[[ 16.7 -62.2 -17.4 -35.9]
 [  0.5  12.7  10.7 -16.0]
 [-31.8 -53.9 -14.8  23.9]
 [-12.4   4.4   5.6  27.9]]
->
[[ 12.7  10.7]
 [-53.9 -14.8]]

[[  6.8  16.0   6.6]
 [  6.1 -10.9  -7.3]
 [ -0.3  11.2   4.8]
 [-24.4  48.4 -23.2]
 [ 10.6 -10.8  -7.0]]
->
[[-10.9  -7.3]
 [ 11.2   4.8]]

[[  1.7  22.3  49.2 -47.5 -34.9]
 [  1.7  30.3  62.7 -64.4 -42.3]
 [  0.4  -1.9  -8.9   5.8   5.7]
 [ -0.1  -9.0 -14.8  16.9  11.5]
 [ -1.1  -5.2 -19.1  14.8  12.8]]
->
[[30.3 62.7]
 [-1.9 -8.9]]

[[ 12.0 -42.1  21.8  53.1]
 [  4.4 -18.9  21.8  -4.5]
 [ 33.6  -8.9  21.8 -30.4]
 [ -5.9   8.8  13.6 -23.2]]
->
[[-18.9  21.8]
 [ -8.9  21.8]]

[[ 11.2   9.8 -45.7  10.4]
 [  8.7  -1.9 -30.5  12.4]
 [ 13.4  11.9 -39.4   9.4]
 [  3.2  10.1 -17.7  -1.3]
 [-16.6 -11.8  49.2  -9.7]]
->
[[ -1.9 -30.5]
 [ 11.9 -39.4]]

[[ 30.5  23.1 -23.9 -12.7   4.9]
 [ 36.5 -49.5  -7.7 -61.6 -20.9]
 [ -9.6 -67.9  25.8  -1.9   3.3]
 [-13.7  60.1  -7.9  29.5   3.7]
 [-31.7   5.0   9.6 -22.7 -39.5]]
->
[[-49.5  -7.7]
 [-67.9  25.8]]

[[ -5.7  24.2  -4.3  50.3  12.1]
 [ 10.0  28.4  -9.3  -8.8  -0.8]
 [ 13.8  39.8 -16.0  -3.6  -0.8]
 [  0.9  29.0   0.6  34.7  13.4]
 [  0.2 -11.1  -0.5   0.7  -3.2]]
->
[[ 28.4  -9.3]
 [ 39.8 -16.0]]
---
[[-35.9  10.8 -14.3  -7.9  -4.9  -7.8   1.2 -23.2 -25.9  -6.0  -3.1   1.1]
 [ 37.5  62.6 -17.3 -22.0 -14.7  37.8 -11.6 -11.5  30.0 -12.1   5.5  -4.9]
 [  3.2 -33.6 -15.0   7.1  -1.8  -8.3   3.6  19.7   9.9  -9.4   3.0   0.5]
 [ 41.0 -28.0 -14.6  -6.4   2.0 -38.6  -7.6 -21.4  36.4 -20.2 -13.6   1.2]
 [  6.7 -27.8  -4.7  -2.3  11.7 -40.2  -5.0 -29.5  -0.9  -3.8   3.5   6.5]
 [  8.6  -1.1  -6.6   1.3   3.9  24.2 -16.7  21.0   4.6  -7.3  -8.8  -6.5]]
->
[[  1.1  -3.1  -6.0 -25.9 -23.2   1.2  -7.8  -4.9  -7.9 -14.3  10.8 -35.9]
 [ -4.9   5.5 -12.1  30.0 -11.5 -11.6  37.8 -14.7 -22.0 -17.3  62.6  37.5]
 [  0.5   3.0  -9.4   9.9  19.7   3.6  -8.3  -1.8   7.1 -15.0 -33.6   3.2]
 [  1.2 -13.6 -20.2  36.4 -21.4  -7.6 -38.6   2.0  -6.4 -14.6 -28.0  41.0]
 [  6.5   3.5  -3.8  -0.9 -29.5  -5.0 -40.2  11.7  -2.3  -4.7 -27.8   6.7]
 [ -6.5  -8.8  -7.3   4.6  21.0 -16.7  24.2   3.9   1.3  -6.6  -1.1   8.6]]

[[ 12.9 -27.6 -15.7  17.7  10.8 -27.1   2.4 -23.1 -15.4  37.7 -14.5]
 [  4.7 -41.8  52.2 -63.7  15.3 -41.1 -62.7 -47.8  53.7 -37.9  51.0]]
->
[[-14.5  37.7 -15.4 -23.1   2.4 -27.1  10.8  17.7 -15.7 -27.6  12.9]
 [ 51.0 -37.9  53.7 -47.8 -62.7 -41.1  15.3 -63.7  52.2 -41.8   4.7]]

[[ 58.9  50.5]
 [-61.0  60.4]
 [ 36.8  39.8]]
->
[[ 50.5  58.9]
 [ 60.4 -61.0]
 [ 39.8  36.8]]

[[-28.2  -9.5  -0.6  18.6  -7.8  10.6  -9.8  13.7  -9.0 -12.1 -12.6  31.4
   -9.6 -12.4 -11.7]
 [  4.3 -26.2 -23.0  -2.7  32.8  14.4  -8.3  -3.2 -20.2  -6.4  21.9  -4.2
   18.1 -17.1  30.6]
 [ 13.1   8.4  -3.2 -26.3  15.5   1.8   1.7 -15.3   5.1   6.8  13.1 -22.0
   17.5   6.2  15.5]
 [  6.3  36.2  28.1 -16.2  44.1  15.5   5.3 -18.7  28.1  16.0  42.5 -14.6
   32.7  24.1  24.5]
 [ -1.8 -12.6  -0.9  13.1  13.8  11.8 -13.1  10.5 -13.8  -8.1  16.3  14.3
    8.2  -3.9  12.7]
 [  8.3  43.1  43.2   6.0 -25.6 -15.4  15.5   1.6  53.7  16.0 -28.8  -3.1
  -33.1  29.4 -29.3]]
->
[[-11.7 -12.4  -9.6  31.4 -12.6 -12.1  -9.0  13.7  -9.8  10.6  -7.8  18.6
   -0.6  -9.5 -28.2]
 [ 30.6 -17.1  18.1  -4.2  21.9  -6.4 -20.2  -3.2  -8.3  14.4  32.8  -2.7
  -23.0 -26.2   4.3]
 [ 15.5   6.2  17.5 -22.0  13.1   6.8   5.1 -15.3   1.7   1.8  15.5 -26.3
   -3.2   8.4  13.1]
 [ 24.5  24.1  32.7 -14.6  42.5  16.0  28.1 -18.7   5.3  15.5  44.1 -16.2
   28.1  36.2   6.3]
 [ 12.7  -3.9   8.2  14.3  16.3  -8.1 -13.8  10.5 -13.1  11.8  13.8  13.1
   -0.9 -12.6  -1.8]
 [-29.3  29.4 -33.1  -3.1 -28.8  16.0  53.7   1.6  15.5 -15.4 -25.6   6.0
   43.2  43.1   8.3]]

[[ -1.6  -4.2  -2.8  -3.3  -3.5  -5.3  -0.9  -4.7  -2.6]
 [ 18.4 -13.4 -13.6 -11.6 -11.5  -9.2  13.6 -13.5   5.3]
 [ 27.8 -10.7 -29.3 -23.1 -19.8 -11.9  45.9  -0.8  52.4]]
->
[[ -2.6  -4.7  -0.9  -5.3  -3.5  -3.3  -2.8  -4.2  -1.6]
 [  5.3 -13.5  13.6  -9.2 -11.5 -11.6 -13.6 -13.4  18.4]
 [ 52.4  -0.8  45.9 -11.9 -19.8 -23.1 -29.3 -10.7  27.8]]

[[  7.8 -33.6 -26.6 -61.0]
 [ 18.1   4.7 -26.1 -65.9]
 [  1.6  19.3  25.9 -12.8]
 [-21.5   6.3  14.0 -37.6]
 [  4.3   4.0  -2.9 -51.0]]
->
[[-61.0 -26.6 -33.6   7.8]
 [-65.9 -26.1   4.7  18.1]
 [-12.8  25.9  19.3   1.6]
 [-37.6  14.0   6.3 -21.5]
 [-51.0  -2.9   4.0   4.3]]

[[-34.8  -8.2  -0.6]
 [  5.9   8.4 -10.0]
 [ -1.1  -1.3 -17.6]
 [ 27.3  54.8  40.3]
 [ 25.6  45.4  59.8]
 [-15.4  20.8 -36.8]
 [  1.5  24.3  14.1]
 [-10.8  45.1   8.4]]
->
[[ -0.6  -8.2 -34.8]
 [-10.0   8.4   5.9]
 [-17.6  -1.3  -1.1]
 [ 40.3  54.8  27.3]
 [ 59.8  45.4  25.6]
 [-36.8  20.8 -15.4]
 [ 14.1  24.3   1.5]
 [  8.4  45.1 -10.8]]
